One turn moves every row onto another: examples first, then more rows asked:
suni: [ -2.7 -16.9   6.1   9.2  20.6   7.3   8.6  -1.7 -18.2  12.4 -13.8 -12.2
 -20.6]
Tad: [ -3.6  -7.3  -1.5   7.3   5.7  -3.2 -41.3 -14.7 -16.1 -13.0 -11.0  -7.8
   6.7]
sosag: [  3.7 -30.7  12.0   5.9  19.6  11.4  -9.7  17.4  -7.2  13.3  -7.3   1.6
 -23.6]
bib: [-15.3   1.4 -22.9  24.3  27.9  -8.6  -5.9  -1.4  -5.1  -1.7  12.5 -24.8
   4.5]
Nifot: [-29.9  -3.6 -17.4  29.7  14.2   7.2 -12.3   0.6   1.2  -4.1  -1.2 -22.7
  -4.0]
fup: [-13.9 -42.0 -23.8   9.2  12.9   4.3  -9.7  17.9  -8.7  25.9   2.3   0.7
 -10.3]
vasof: [-21.6 -11.8 -10.9   5.2  28.5 -22.5 -13.8   0.6  -9.5  16.7   8.6  22.1
 -12.3]
nuta: [-13.3 -10.8  -1.7   8.2  42.0  -1.0  -8.2  12.5 -19.4   7.4   0.7  -5.2
 -29.6]
Lales: [ -6.3 -21.5 -24.2  24.1  19.8   2.6 -18.6   6.7   1.9 -11.6   5.4 -24.7
  21.4]
Kuvu: [ -2.3 -15.1 -29.8  16.6  14.9   3.9 -24.5   6.5  -7.9 -14.3   5.9 -26.3
  17.6]
Roko: [-10.2 -12.9  11.0  10.4  10.7  19.4 -17.4  -1.1 -16.3  16.6  -7.3  -8.2
 -21.4]
tise: [-22.2 -15.3 -39.3   8.9   4.7 -16.4 -10.3  -2.5   2.1  -7.0  -8.2  11.9
   5.8]
nidiv: [ 15.4 -16.7   2.3 -13.2   8.3 -10.0   3.1   4.3  -1.7  -6.5 -14.6  -0.3
   0.5]
tevem: [-18.6 -14.5 -32.4   7.6  14.0 -12.4  -7.7   2.1  -1.0 -19.6 -11.0  20.0
  -0.2]
vob: [-23.5 -15.1 -31.8  25.2  35.1   3.9  -8.7   4.8   5.1 -11.0  -0.6  -8.2
   1.0]
livo: [-25.0 -17.6 -10.6  22.8  15.0 -16.0 -29.9   4.4 -24.7   5.8   2.7  17.5
 -19.3]
Vavas: [-12.0 -43.3 -16.7   4.2   5.4  -2.1  -8.8  20.9 -11.7  18.7   1.4  16.0
 -10.2]
vizag: [  3.8 -37.3  -8.5   0.7  -2.4 -13.1  -4.5   3.4  -0.3  14.0  -3.2 -14.5
  20.2]
voli: [ -1.6   2.4  -6.0   3.0  40.4  -7.6 -17.9  13.5  -1.8  -4.5   3.1   2.3
 -24.8]
toz: [ -8.5 -34.9  -8.6   3.0  -2.9  -3.7  -6.5  10.4 -21.7  29.7   3.5  -0.9
  -5.8]
bolod: [-10.0 -41.0  -5.1   6.7   2.5  -9.4  -6.2   6.4 -16.1  31.5   4.2   2.3
   4.1]
duz: [ 15.8 -13.8  13.6   3.3  -2.7  -6.4 -15.3   1.5  -2.9 -13.3 -14.4  -0.8
   2.3]
reru: [ 10.8 -13.5   2.5 -14.0  -0.2 -21.9  -5.6   2.8  -1.7   1.4 -14.1   6.7
  -5.3]
sele: [  1.2 -26.9  -1.2  12.8  -6.8 -20.6 -21.8   8.9 -16.2  17.3  11.7 -17.2
  10.1]
giki: [-25.3  -3.3 -22.2  17.1  15.9 -18.0 -18.1  -7.2  -7.2  -9.1   0.3  22.7
  -0.6]
givet: [-17.2 -30.3   2.2  10.8  -5.2 -18.8 -10.5   3.5  -7.6  13.4  -6.3 -28.7
   7.3]
Lozis: [  7.5  -6.8  -7.5   9.8   5.0  -7.2 -33.6   1.3   4.1 -25.4  -3.3   2.9
   9.9]
Renut: [-10.6 -13.7   4.1  15.8  42.1   4.8  -5.9  11.4  -9.1   6.6   0.2  -3.0
 -25.7]
ratez: [ 12.1 -24.8 -18.6  10.9  16.7   8.9 -28.3  20.5   2.1  -8.0   3.3 -23.6
   4.4]
Guli: [-32.2 -13.8  -4.3   9.6  24.8 -27.4 -26.9  -7.9 -21.1  11.4  -1.7   0.0
  -9.7]
Torig: [  6.9 -24.3 -24.1  11.1  11.4   1.4 -26.6  22.4   1.6  -9.5  14.3 -12.8
  15.5]
mek: [ 12.2 -14.7   7.9  -3.7  -7.6 -12.2 -12.7   6.7  -9.3 -12.8 -16.0 -10.2
   0.2]
kasi: [ -3.3  -4.2 -10.3   1.2  45.3  -2.8  -7.6  16.7  -4.3   3.0  15.0   0.0
 -17.2]
rof: [-29.6   0.3 -28.6  16.4  12.3 -16.9 -15.8  -0.2  -9.8 -11.1  -0.4  15.1
  -7.3]
gepag: [ -0.3 -15.3  -8.7  18.1  -0.1   2.4 -23.1  -7.9 -14.0 -25.9 -22.5  -2.4
   0.0]

Lozis moves to vasof
voli moves to reru
Now find these:
sele moves to bib
kasi moves to nidiv
Nifot moves to Roko
bolod moves to Lales
toz moves to Kuvu

One turn moves every row onto another: examples first, then more rows asked:
litot: [ -0.7   1.7  -7.1   5.6  -3.9  23.0 -14.1  26.4   9.1  14.7   2.9   8.5
  -0.5  24.4 -29.8   6.9]
zoto: [ -9.4  -5.3 -20.9  16.4  -3.4  15.9  -0.2  29.9   1.8  -9.6   0.9 -11.7
  15.7  30.4  15.4  -6.7]
Tosi: [  4.6   7.0  -9.9   2.1  -7.5  -3.2 -16.4  16.5  16.5   6.4   0.1  13.8
   2.7  22.5 -35.0   0.1]
kater: [ 16.6   4.5 -24.3   2.7  -7.5 -11.2  -2.2  22.7   8.9  22.1  13.6   5.2
 -23.4   7.1  30.0   3.6]
fone: [  9.4  -3.3 -18.7  25.9  -4.1  -4.2 -10.5  27.9  -9.9   8.0  11.9 -10.0
  -9.7  21.2  32.4  12.8]
Ser: [  0.9   6.5  19.2  14.1   5.0   9.2 -21.9  14.6   8.8  10.1 -17.7   8.0
   7.3  23.1  -3.9  17.4]
Pami: [  1.7 -13.0   1.3  11.7  -7.8   8.8  -1.1  19.7  12.3   6.0   4.2  17.7
   9.7  22.5  46.8   4.6]
mima: [ 11.2   6.2  -5.7  -3.7  14.7 -16.3  -4.3   5.9   1.5  32.1  -5.1  15.0
 -23.8  17.6  13.1  15.8]
notiv: [  5.6 -15.9 -20.0   5.6  -7.5   5.9  17.0  40.9   6.2   8.7  -2.0  13.2
  14.2  26.8  27.2   3.4]
kovar: [ 20.8  -4.2 -11.9  25.9  12.2 -16.2 -17.6  21.3  -5.0  21.1   2.2   3.5
  17.7  18.9  22.5   0.2]
Donif: [  2.0 -15.9 -12.1  14.1  -4.0  13.8  11.3  16.7   1.6  23.0  11.0   0.2
 -10.1   3.1  16.5 -16.9]
zitis: [ 3.5 38.2 -2.6 -2.9 -5.6 -1.9 -1.9 30.9 14.4  5.1 -0.8  1.7  1.1 24.1
 12.9  1.8]
Dem: [ -0.4   5.9 -25.8  -8.8   2.1   4.1   9.6  -6.8   9.3  14.1   8.9 -24.4
   0.9  25.0   1.4   8.6]
dar: [ -0.8 -26.4 -15.5   2.7   7.4  -3.9 -12.5  25.1   8.9  28.7   3.9  -5.6
  -1.7  12.9  26.8 -17.4]
Podef: [ -4.0 -20.6 -44.5   0.6  -8.8  -6.1   8.6  25.2  -0.8   5.4   8.8  -3.0
  10.5  23.4   1.2   9.4]
Nide: [ 11.6  14.9 -11.3  11.5  -6.0  -7.1 -22.4 -15.4   8.0  16.0  14.3  17.5
  -4.2  19.3  -8.8  -0.9]
zigek: [ -2.1  -8.2 -15.6  -4.9  -5.6   9.9  11.1  14.4  15.5  17.5  -3.1   3.3
 -21.0  14.7  34.4 -11.0]
sil: [24.8  4.4 -6.5  1.1 -8.3  2.2 -3.5 -5.4 24.0 29.3  5.2  2.1 13.3 43.7
 14.5 -1.2]
kez: [-10.0  18.5 -16.7  -2.4  -6.3  -0.3   0.8  -6.4   7.4 -12.9   3.7  15.9
  11.7  19.8  -3.6  18.2]
Busi: [ 12.3   2.5   6.1  -7.9  -3.5 -10.0 -34.1   4.5  -9.0   7.0  -4.8  12.4
  19.6  27.4  -3.7   9.1]
Seb: [  5.6 -27.1  -9.0   7.5  -2.2 -26.0 -19.7  12.8  14.2  14.4 -10.0   2.3
  16.2  25.8  30.7   6.3]
birem: [ -6.6  -8.9  -8.6  -8.1  14.2   0.8 -28.8  17.1   7.4  15.0   1.5  16.3
   4.5  19.6 -11.0  32.2]
Fovi: [ -2.0  -9.7  -1.5  -4.9 -14.1  -8.5  -8.8  -6.9  32.1   2.4 -11.4  22.8
  -3.2  17.0  -7.2  -1.2]
Detok: [  4.3 -45.2 -27.1   9.1   0.0  -6.6  -6.0  24.5  10.0  11.0  -4.0   8.3
  -9.3  24.0   7.7   4.5]
riba: [  4.8  -7.8 -25.1   5.3  -5.4 -12.8  -8.9  32.6   5.4   5.9  26.3   3.7
  -3.6   0.7  25.7  14.9]
nor: [ 10.1  -1.0 -12.5  33.1 -13.6   6.8  -2.9  10.1  -5.0  15.6   1.3 -12.4
   8.9  35.3  15.0 -14.4]
Tak: [ -7.3   1.1 -10.6  -4.8   8.6  -3.4 -34.0  -1.2   9.3   4.3   4.2  21.3
   8.8  35.2 -10.8  18.9]
boli: [ -3.1   5.2   9.0  12.1   3.6   1.1  -8.1  -4.7   4.8   1.0 -21.3  11.6
   2.6  25.9 -15.4  12.4]
sep: [ 16.5  -8.7 -14.1  -8.7 -15.8 -20.8  -0.9   8.4  31.4   3.9  -4.2  -6.8
  -3.0  27.7   9.8  26.8]
vul: [  9.1 -17.1 -10.0 -15.4 -11.8  -7.5 -17.6  11.3  -6.1   5.9  -4.3  13.4
  -0.8  21.1 -26.2  11.2]
zavu: [-11.2  -5.9 -17.5 -19.0  -5.9  14.3  -5.2  17.3  22.5  11.8   3.4  16.1
 -23.2  40.9   8.2   0.7]
Mor: [ -1.3   0.4   2.5  -3.7 -13.3  14.9 -14.4   3.8 -11.7  -5.7 -10.0   0.8
   7.4  32.1 -14.9  -0.7]
miv: [  4.9  13.9 -18.4  -4.2  -5.3   4.1   3.8  23.0  12.5   8.8   8.7  12.9
   1.2  22.7  47.5   4.5]

birem moves to litot
kovar moves to Detok
Now find these:
Tak moves to Tosi
zitis moves to mima
kater moves to zigek
Podef moves to nor
Pami moves to riba
sil moves to sep
dar moves to notiv
Mor moves to Busi
Nide moves to Fovi

